In the data rows, 128 means zero.
A hidden rule labels the rows of this table. It goes by one to three of the table's principal directions, not those with the most spread.
[ 98 124 121 117 115 127 165 107 146 102 122 163  83 147 103  65 127  97
 135 126  97 132 105 164 117 110 166 171 118 135  90 169] n
[124 101 115 126 137 128 124 119 130 107 119 138 117 136 121 126 140 122
 141 101 127 137 147 145 113 120 132 126 123 128 120 130] d
[175 113 132 135 121 144 139 111 141 140 126 184 115 152 124 152 159 132
 158 145 122 139 127 102 130 113  97 119 123 143 132 161] f
[129 126  80 105 104  96 126 115 156  56 127 148 151 124 111  86 106 101
 109 143  77 121 121 141 120 107 126 148  64 111 129 198] x
[118 106 161  87 153 135 140 171 116 152 128 130 121 122 131 101 121 154
 146 131 148 124 134  97 141 121 125 153 137 137 109 106] x
[124 185 119 147 127 118 126 138 150 126 135 115 147 127 124 138 122 127
 106 153 118 137 117 113 142 128 129 109 115 109 128 124] f
[204 146 207 116 105 195  97 134  87 152 141 130 200 106 185 163  79 168
 152 218 145  73 116  74 174 146  70 100 146 140 246 164] f
[154 125 196 154 159 186 108 143  76 194 132 100 148 123 180 188 136 171
 164 130 186 120 147  91 148 151 100  87 189 136 173  76] f
[125 161  79 147  73 109 106  82 160  72 137 122 137 123 113  87  94  82
  86 164  66 105  96 188 126 128 157 136 112 127 146 184] z
[ 66 105 102 102 141 106 151 127 122  67 121 114 117 124 118  40 101  98
 124  87  97 130 136 167 115 108 168 181  87 105  79 158] f
[115 131 142 140 157 122 137 147 121 174 121 122 106 142 118 186 168 150
 137  94 173 161 152 113 117 139 119  97 155 128 108  60] n
[123 115 197  91 135 140 133 171  78 209 131 103 133 109 147 168 121 174
 130 140 196 109 120  95 133 167 107 125 183 149 161  68] z
[161 117 123 158 153 151 118 122 137 128 125 143 128 142 138 152 156 136
 159 111 129 147 156 105 136 109 113 105 126 126 118 122] f
[146  89  94 131 120 113 147 102 141 123 126 180  98 156 114 122 168 111
 147 119 106 150 127 128 111 104 108 141 109 136  94 175] x
[103 118 111 103 145 125 146 137 160  62 117 141 110 126 102  46 106 109
 136 101  91 130 141 144 133  92 171 176  82 120  78 145] z
[111 113 212  68 170 157 158 192  92 173 122 136 121 131 138 115 116 177
 171 138 177 128 148  73 152 124 107 146 145 134 122  90] d
[127 155  76 151  59  95 116  71 148 102 139 133 129 130 112 123 118  82
  79 166  82 112  80 187 107 145 139 126 124 132 154 188] d
[156 142 144 148 103 142 144 104 130 171 135 165 104 153 127 154 151 127
 139 167 127 133 103 119 133 132 107 118 154 149 137 149] f
[148 148 163 121 141 138 136 157 124 173 129 143 138 135 132 177 144 161
 141 154 160 140 130  76 141 134  92 101 137 129 145 106] x
[162 119  95 179 126 137 116  85 141 118 127 152 119 152 131 164 168 113
 145 112 113 150 142 137 118 116 114  97 126 128 126 147] n
[179 157 186  99 106 162  99 153  95 140 144 113 212  95 176 145  68 164
 126 218 137  75 109  72 170 147  75 111 125 125 230 165] n
[197 176 139 162  78 146 104  94 120 127 142 118 181 110 149 180  95 129
 106 184 114  93 114 114 157 149  90  96 119 130 210 160] n
[112  55 102 113 146 121 178 104 141 100 111 190  52 165  93  68 168 101
 173  65 104 161 151 152 105  84 147 184 101 143  38 158] f
[111 144 161 121 162 138 150 169 127 174 130 128 116 135 133 129 143 153
 142 134 155 146 123  87 141 124 129 129 147 126 100  92] x
[159 141 139 151 152 146 137 136 140 142 126 146 126 142 129 159 152 144
 152 122 137 151 150  87 146 112 108 108 120 124 114 111] z
[ 91 151 130 106 123 100 178 141 142 136 129 148  90 146  94  88 127 117
 121 139 114 146 112 127 133 115 138 164 109 126  74 136] n
[ 96 145  95  94  94  96 119 125 151  69 129 120 148 110 111  68  83  99
  87 156  86 103  97 167 118 128 156 156  95 117 141 177] z
[ 72 116  87 150 156  99 147 124 131 117 125 104  93 137 116  95 150 104
 121  63 120 160 141 159 109 117 166 148 122 110  52 103] z
[185 122 114 145 112 139 130  94 145  99 127 176 127 152 118 139 138 120
 154 144  94 137 152 116 144  99  90 119  92 132 132 177] f
[113 169  82 187 125 104 132 104 157 139 135 124 106 151 114 152 167 104
 107 120 113 163 117 145 117 127 141 101 135 114  92 119] z
[163 126 159 155 144 162 105 133  92 167 135 102 162 115 173 181 133 156
 144 129 162 118 140  93 143 145  98  94 156 126 169 104] f
[102 138 100 132 117 103 152 115 156 120 128 146  88 147  96  98 141 103
 116 123 103 146 115 153 119 116 151 149 120 131  79 138] z
[144  91 211  90 166 182 127 168  87 158 116 123 132 114 150 139 112 176
 176 112 183 108 163  93 148 134 117 132 159 149 155  74] z
[110 112 146 114 158 139 110 158 109 133 124  91 145 105 147 127 117 147
 129 101 157 118 142 123 126 139 143 126 145 123 136  85] f
[117 136 132 150 128 126 145 117 122 164 131 133  96 150 122 143 152 125
 133 125 137 147 125 135 126 132 126 121 153 134 104 112] d
[114 144  19 229 103  96  98  42 149  79 138 104 126 147 135 135 162  61
  95  94  70 155 120 204  95 124 152  95 118  98 106 175] n
[108  95 121  75 127 113 153 136 140  83 117 159 111 130 102  66 113 116
 137 117 105 125 130 139 118 105 142 177  88 130 100 164] z
[107 107 185 126 178 134 146 177  79 239 127 102 100 134 143 195 173 179
 151  91 216 156 150  83 126 155 105 106 195 140 103  22] z
[134 119 129 136 113 129 119 107 109 128 128 120 129 129 132 144 124 123
 128 124 131 122 137 148 124 139 118 119 137 133 147 130] n
[ 92 127 117  63 116  92 150 159 151  99 127 139 123 115  97  57  96 119
 103 148 104 115 103 132 125 117 150 181  93 128 101 153] n
[140 153 124 113  90 112 116 128 130 136 141 128 159 116 134 135 107 127
  98 188 117 105  90 121 131 145 108 122 126 129 171 163] n
[ 88 102 179  93 154 134 164 163  94 187 124 127  87 136 126 114 138 152
 150 112 172 136 129 117 126 137 133 154 169 144  95  82] n
[112  99 122 115 144 108 161 137 130 155 124 160  82 158 105 125 168 130
 149 107 136 162 140 118 116 112 115 142 128 135  70 121] n
[107 108  47 175 106 106 147  53 169  69 123 163  62 163  92  71 159  58
 126  83  61 155 122 209  98  96 178 160 106 131  56 182] n
[113 104 187  49 102 139 145 148  95 128 120 130 133 100 126  94  74 141
 124 150 149  79 103 138 124 152 137 175 136 152 175 139] f
[129 138 132 159 135 134 114 120 101 146 133  94 145 124 151 162 131 133
 125 117 145 130 140 128 132 143 116 101 144 117 145 106] f
[116 114 159 114 164 131 135 172 109 183 127 112 122 122 138 153 148 162
 139 109 177 139 137  92 128 139 120 122 158 132 113  68] f
[151 146  83 151  63 123 122  61 158  67 136 152 129 129 117  82 100  75
 103 166  55 101  90 181 127 119 148 151 100 136 147 218] n
[146 132 165 143 157 159 106 152 102 167 131  98 156 115 163 174 131 163
 142 124 169 124 144  92 143 143 111  95 159 125 158  80] n
[105  97 133 124 177 129 131 160 125 150 117 116 109 127 128 143 161 147
 144  71 167 152 151 115 112 127 144 124 146 127  91  67] f
[102 128 135 110 126 108 171 139 138 160 125 153  80 144  98 118 150 126
 126 122 137 146 110 128 117 127 139 154 137 142  83 115] d
[128 104 119 125 147 128 118 134 120 106 125 111 135 119 134 112 120 131
 136  98 125 128 158 128 133 117 130 136 113 121 114 117] z
[135 129 169 104 113 144  97 147  89 159 140  89 170  95 163 136  87 152
 113 171 153  84 109 119 142 161 114 122 164 138 194 118] x
[153 154 169 141 125 159 112 133 108 159 134 115 155 121 154 170 117 151
 133 160 153 113 124 106 147 147 107  97 156 131 180 112] d
[130  92  92 142 113 133 104  83 144  76 114 138 112 130 117 121 136  98
 130  90 109 122 138 190  95 126 161 127 130 139 138 144] z
[109 143 127 167 155 143 122 133 135 156 132 108 110 135 139 130 151 129
 133 111 139 145 125 131 130 128 154 114 164 125  99  89] x
[128  98  89 135 127 109 151  99 155 101 116 171  82 157  92 119 165 103
 142  88 106 158 146 152 106 103 136 141 104 134  77 145] f
[ 95 144 179  84 142 130 156 174 114 165 128 131 116 133 121 110 114 152
 137 155 154 130 120 102 142 132 124 144 142 131 118 105] x
[ 92 151  28 175 118  81 102  98 181  67 132  96 128 119 109  99 137  77
  73  94  77 142 111 187  99 121 186 126 103 103  88 138] x
[171 146 140 121  81 154  92 111 144 110 133 133 162 101 140 125  87 124
 107 188 109  75  88 141 138 145 137 125 141 150 206 164] x
[113 116 116 143 140 109 105 139  99 171 138  83 143 118 152 163 145 140
 112 115 157 134 132 124 118 151 111 103 160 121 130  91] f
[ 57 144 102  83 128  78 173 159 173 112 124 138  80 129  74  44 120 105
  95 121 103 141  94 150 115 113 185 191 105 127  46 124] n
[149 115 148 150 134 148 132 114 110 155 123 131 113 136 134 170 149 137
 148 105 153 135 145 125 127 136 118 112 151 141 134 101] f
[ 85 157 178  71 153 126 118 208 105 160 134  78 178  89 154 120  87 169
 105 163 171 103 105  87 139 155 131 128 145 111 163  88] f
[122 135 165 105 129 128 129 163 100 183 141 102 140 111 145 129 110 155
 118 159 156 111 112  99 146 148 112 135 158 137 139 101] x
[137 170  56 197 111 112  92  83 145  70 143  88 174 119 148 122 114  89
  93 129  73 128 127 155 135 120 135 103  90  90 137 172] z
[130 113 126  99 122 130 113 135 148  98 119 137 128 116 113 110 113 127
 124 127 122 112 128 145 120 127 148 138 124 140 142 127] n
[167 110 136 129 137 159  89 124 127  91 119 120 163 109 144 149 111 140
 142 114 133 107 159 126 133 128 124 106 120 129 177 121] d
[ 58 123 129 120 156 102 154 156 120 162 124  96  85 128 111 109 144 128
 114  78 157 150 126 147 110 140 170 150 157 127  65  61] d
[127 117  65 170 139 107 153  97 179 116 126 176  70 170  96 110 190  95
 142  95  90 179 132 140 112  89 143 136 110 128  41 148] x
[151 127 153 191 156 182 119 100 112 143 121 123 111 147 150 172 156 134
 170  88 150 145 165 134 136 126 133  91 163 131 132  90] f
[143 114  61 164 100 106 101  81 151  93 130 124 130 122 122 136 142  93
 100 106  96 125 118 172 101 130 144 121 119 130 130 153] f
[129 124 180 115 141 154 136 147 100 164 125 119 122 124 138 143 120 154
 147 126 164 120 139 111 141 140 122 128 156 140 141  91] f
Which label does each new row get?
[132  96  49 191 126 118 125  61 160  75 118 149  89 152 111 124 176  77
 134  57  88 159 144 185  92 104 161 125 109 124  80 155] ~ n
[191 112 157 131 142 171  99 130 119 119 119 145 169 122 154 186 132 157
 163 132 150 118 158  90 138 127  89  87 122 130 192 130] ~ d
[123 142 118 136 143 128 147 133 150 121 126 154 120 146 122 119 149 123
 141 131 116 151 122 110 127 108 129 127 108 115 102 148] ~ n
[181 112  73 151  83 125 109  62 157  51 124 161 140 128 117 123 121  89
 121 126  71 112 130 164 117 112 125 130  80 132 155 203] ~ x
[155 142 146 160 125 151 109 115 108 153 134 116 148 130 153 178 133 140
 136 141 145 125 136 116 138 142 102  90 151 128 166 118] ~ x
[139 111 240  76 160 169 133 197  56 227 132 109 149 113 169 168 112 202
 163 161 212 107 140  54 159 158  76 119 186 147 173  65] ~ n
[160 159 173 118 127 135 111 167 111 197 139 115 166 115 147 201 128 174
 119 179 174 118 119  68 148 157  79  86 159 134 182  89] ~ z
[ 89 137  48 146 102  82 137  88 170  68 127 134 104 137  95  77 134  71
  91 108  71 142 105 191  97 114 174 152  93 114  82 174] ~ z
[126 103 192 106 163 168 153 155  86 160 121 132 124 128 153 128 127 159
 172 112 168 126 144  92 140 127 117 141 144 132 130 107] ~ z
[144  90 191 123 160 166 167 139  97 193 122 164  72 161 128 142 162 158
 192 108 168 150 161  94 145 116 103 139 165 157  90  88] ~ z
[103 170 139 108 109 102 118 155 113 154 142  86 160 107 134 133  93 138
  85 173 138 109 102 122 139 156 119 122 139 118 155 113] ~ f
[ 97 120 138 132 150 126 134 139 105 152 128 108 115 136 136 130 139 135
 137 108 149 143 141 131 123 133 129 124 149 121 108  99] ~ d
[104 104 149  75 149 131 168 154 128 106 119 166 107 144 114  61 117 131
 162 130 115 137 139 111 137  95 127 174  95 124  88 160] ~ z
[130 110 151 133 124 153 133 109 111 136 123 134 103 135 130 125 128 126
 147 115 136 121 135 150 127 132 138 136 153 146 133 120] ~ d
[ 97 158 152  59 101 116 143 155 149  90 121 135 134 109  96  73  69 124
 101 168 113  96  99 145 133 133 159 167 104 132 149 145] ~ n
[110 108 162 107 164 135 117 176  89 176 135  85 146 107 160 130 121 164
 134 121 171 121 137  95 138 142 119 129 161 126 128  78] ~ x
[102 144 131 135 137 104 128 152 106 196 143 102 130 135 141 159 150 144
 112 148 157 146 114 106 126 148 103 105 164 120 117  98] ~ f
[162 113 137 111  99 150  92 109 123  88 125 131 162 110 141 126  91 126
 129 154 114  88 128 147 130 135 122 123 123 139 197 163] ~ z
[ 81 123  56 131  99  70 154  92 166  95 126 155  75 155  79  83 152  76
  99 112  81 155 104 190  90 114 161 158 106 126  63 169] ~ d
[163 118 120 120 132 141 112 122 144  64 118 140 154 120 122 120 106 127
 142 116 107 118 164 123 140 107 121 127  81 121 146 147] ~ n
[112 138 115 122 120 113 126 129 144 133 129 142 118 142 115 129 141 122
 120 149 123 138 113 138 116 129 128 118 136 128 125 137] ~ n
[141  89 116  84 107 125  97 122 114  60 121 115 180  88 142 102  79 121
 114 126 112  82 128 148 114 135 128 148  91 124 187 175] ~ z
[125  74 207  51 149 142 150 184  86 192 117 135 107 115 125 141 124 179
 155 118 196 112 140  92 129 148 111 155 166 163 135  66] ~ z
[123 174 111 131 114 108  99 144 138 122 141  92 180 103 141 138 103 129
  84 168 120 112 101 120 133 145 126 106 121 108 164 133] ~ n
[103 155 107 162 131 104 139 123 136 170 135 128 105 154 121 158 170 121
 116 131 136 164 113 130 115 134 124 102 151 119  97 112] ~ z
[128 142 119 159 135 123 130 123 130 153 132 120 116 137 127 154 151 128
 124 116 136 146 131 125 127 132 127 112 141 126 110 104] ~ z
[125 120 124 108 136 119 144 145 139 124 128 143 124 127 121 103 130 130
 130 129 121 132 121 109 130 114 129 150 109 127 104 141] ~ x
[174 137 109 186 128 174  94  84 153  83 129 141 140 137 149 120 129 109
 152 134  89 123 139 142 144 104 140 105 124 126 147 164] ~ x
[169 105 143 106  96 159 116  97 119  69 125 146 148 114 136  84  76 116
 143 149  92  83 135 147 147 117 125 158  99 142 174 188] ~ d
[104 117 149  72 140 120 136 169 115 123 127 124 145 115 132  90 102 144
 130 145 135 117 125 107 133 125 122 153 113 120 129 137] ~ n
[136 157 101 151 106 124 107 107 154  95 128 115 144 114 122 134 114 109
  99 131 108 115 115 154 123 136 152 116 119 123 150 135] ~ x
[173 147 112 129  97 111 112 123 139 136 141 142 162 124 130 160 125 133
 109 180 112 119 112  99 140 132  83 108 110 128 162 162] ~ n
[194 124 101 166 102 135  93  93 141 124 132 135 153 120 138 187 144 124
 118 134 120 117 127 124 124 137 105  93 128 139 172 142] ~ f
[126 126  86 121  96 107 132  98 154  74 125 151 128 130 108  95 118  94
 110 135  84 122 109 160 111 117 142 148  90 124 128 188] ~ d
[138 129 119 128 131 136 140 123 156 100 123 156 115 135 115  99 129 117
 139 126 104 133 126 126 133 105 143 145 105 130 107 151] ~ f
[169 180 102 177  79 131  73  90 136 115 146  96 187 107 154 169 102 113
  85 183 103  97 100 144 138 153 115  81 135 121 207 159] ~ n
